The rows of R fall into 3 groups, which share some directions, and each row is roughly a mix of its group's hidden directions.
R, 91 rows:
[[  7   4  21 -44 -20  -9  12  -5 -22 -19]
 [-32  17 -14  31 -23  13 -11  26   6   1]
 [-10  27  31   5  18  17  19 -20  -5 -27]
 [-18   4   3 -20  30  -1  20   4 -15 -40]
 [ -4  -1  -7  44  -7   0 -20 -15  33 -12]
 [-14  37 -24 -13 -23  18  20   6   4  19]
 [ 23 -33  10 -18   2   8 -22   7   7  35]
 [-48  31 -12  -3  -6  -5  -9 -10  15   4]
 [ 36   2  -7   4 -13  12 -11  18 -11  40]
 [-44  23 -13 -10 -13  14   3 -12 -22 -16]
 [ 22   6  10  14  12  20 -16 -31 -33  17]
 [ 26 -13  30 -19 -14  -6 -20  32 -11  -9]
 [-10   8  -4   4 -23   2  -5  16  14  52]
 [-16  -2  14  34  -8  -9 -16  21   8  38]
 [ -7 -13 -17  39 -15  13  10 -15  10 -33]
 [ -7  26 -24 -15 -25   8  22  26  15  19]
 [  5  -8 -13 -25 -11  -3   5  46   8  27]
 [  6 -10  41 -25  16   4 -21  11  17 -19]
 [-13  23 -22  35  24   5 -21 -11  16  11]
 [-23  21  23  10   8  12  29  31 -11 -12]
 [ -2  19  19  17  32 -14 -32  12  -9 -21]
 [ 17  16 -17   6  -1  28 -10  14 -44   7]
 [  7  19  17  -4  39   4  19  24 -25   8]
 [-36   5 -19  -4 -30   8  28  18  -1  13]
 [ 20   7  11 -22  -2  11  14   2 -16 -48]
 [ 43 -26  24  15 -11 -11   3  19   5  -2]
 [ 23 -14  20  19  10 -14  -4   7  42 -19]
 [ -5 -10  -7   8 -26 -21 -37  28 -19  -8]
 [ -6  -5  15  -7 -52 -13  -6  23  11   3]
 [ 25  10   0 -10 -45  -6  26  18  -1   9]
 [-13 -28  -4   1  34 -16 -18 -23 -26  -6]
 [ 11 -31  32  -8  34  -1 -17 -13  -9   9]
 [-37  16  -5  27 -28 -13  11  10  18   5]
 [-18  -9 -10 -20 -16 -10  27 -10 -36  23]
 [  8  11  18 -20  29   8 -15  -6  -7 -42]
 [  7   5 -17 -30 -10 -17  26 -36 -15 -12]
 [ 19 -19 -10 -35   0  29  27 -11 -13   8]
 [  7 -19   8 -12   7  16  14  -2 -16 -51]
 [ 18 -25  -8  -2 -13  20  33  10 -34  -6]
 [-20  20 -19  10 -23 -15  21  16  24 -26]
 [ 33 -15  30  -5 -17   8  -1 -24 -11 -25]
 [-22  10  -6  29 -20 -30 -33   7   7  -4]
 [ 37 -14 -14 -12  -6 -16   5  41 -10  -1]
 [ 18   5   1  26   5  18 -18 -33 -19 -28]
 [ 29   2  23 -40  -1 -14  -2  24 -11  10]
 [  1  10  -2  33  -7 -16 -32  -9  34  13]
 [-23  20   9  32  -6 -18  12  25  25  14]
 [ 30 -16  15  11  -5 -26 -32  24   8   1]
 [ 16  33 -11 -15  11  15  24  14 -32  10]
 [ 13 -20  13 -23  26 -10   9 -14  14 -37]
 [  9 -40  16 -10  20  21   9  27   1 -14]
 [ 19  -8  15 -33  12  18  20  30 -15 -13]
 [ -5  -8 -16  15 -15  16  42 -33   6   6]
 [  4  46 -11   7 -29  14  15   5  18  -1]
 [  1  -3  13 -30  26  -6  21  39   8  11]
 [ 14   9 -32   0 -35  27 -15  -9 -18   8]
 [-10  33 -23  26   7   7  -7 -27   1 -24]
 [ -7 -17   9 -23  25 -24 -16   0 -20  33]
 [-15  29  32 -33   5  14  -8   5  -7 -19]
 [ 27 -23 -16  27   8 -27 -29   1   3   8]
 [  8  20 -25  -4 -31 -10  28 -10 -30   0]
 [ 12 -30  -4  -7 -33 -21  22   4 -22  16]
 [ 45   8 -15  -5  24 -12  -5  18 -24  -5]
 [-10  -1 -22  31  -5   4  25 -41   6   1]
 [ 17  12 -24 -10 -22   9  13  19  35 -22]
 [ 23   7  -2   4 -19   4  12  37  19  33]
 [-25   3 -19 -21 -28  20   9 -25 -23 -11]
 [  8 -25 -10  31  -1  28  16  13  14 -28]
 [-38  35  17  13  -2   3   1   0 -11 -26]
 [-15  25   1  24 -20  -2   7 -36  25   8]
 [ -4   7  11 -37   4  35  26 -16 -12  -8]
 [ 34 -32  20 -18  18 -22  -1 -16   3   4]
 [ 19 -42 -18  22  23   1   5  17 -13   3]
 [-14 -19  18 -36  34   3   0   5 -23   5]
 [ -8 -23  31  21  21  -7 -25 -15 -17  17]
 [-37  25   0  -7  13  12  12  31 -22  -8]
 [ 10  -8  15 -26 -14 -10 -32  38 -10  -2]
 [-30  29  22   8   0  -1 -11  23 -19 -25]
 [-10  20   5 -39  -5  19  29   3 -24 -12]
 [-19  25   7  36   2  13  -9  19 -17  28]
 [  5 -32  16  -4   8 -33 -30 -20 -10 -10]
 [ 11  34   5 -28   5  15  10   1 -14 -36]
 [-20  29 -13 -28  -9   3  29 -17  -9  20]
 [ 25  -9  21 -22  39  21  -3 -10 -14  -2]
 [ 18  -5   1 -48  16   5 -31   2  -4   7]
 [-23  -1   8  13   1  14 -11  32  43  -1]
 [ 44 -27  10  22  16 -12   1  16   0   4]
 [-10   3  -3  23 -16   5 -10  25  46 -12]
 [ 19  30  18 -25 -17 -26 -18 -14  -4 -16]
 [-25  -9  24 -15  42   4   0   7 -24  -1]
 [ -6  18  27  -1   7 -18 -32  37   1 -10]]
One row of each group comes first, with its name. Which group is each row after those in?
[ 12 -31  17  -8   2 -33  -5  -5  -4  37] | U
[ 25 -16  12 -15  11   8  23  38   9  20] | C
[  5  31  -7 -25 -16   4  27  17 -16  27] | X

[ -6   6   3   8   5   3 -10 -29  -3 -53] | X
[  1  22  -6  -8  -8  36  -3 -42   0  14] | U
[-11 -17  -2  -3   5  17 -20  52   4   3] | U
[ 42 -31  -4   8  -2 -16  -7  -4  21  20] | C
[ 28 -35  -5   3 -16 -13 -26 -20 -19   4] | U
[ 19  -4   3   3  -9 -21   2  25 -11  48] | U
[-23  -1 -49  -7   9  -6 -19   1 -10  19] | C
[-28   7 -16  -7   2 -14  14  25 -40 -14] | U
[-11 -32   5 -12  -1 -25  -4  -1 -16  41] | X
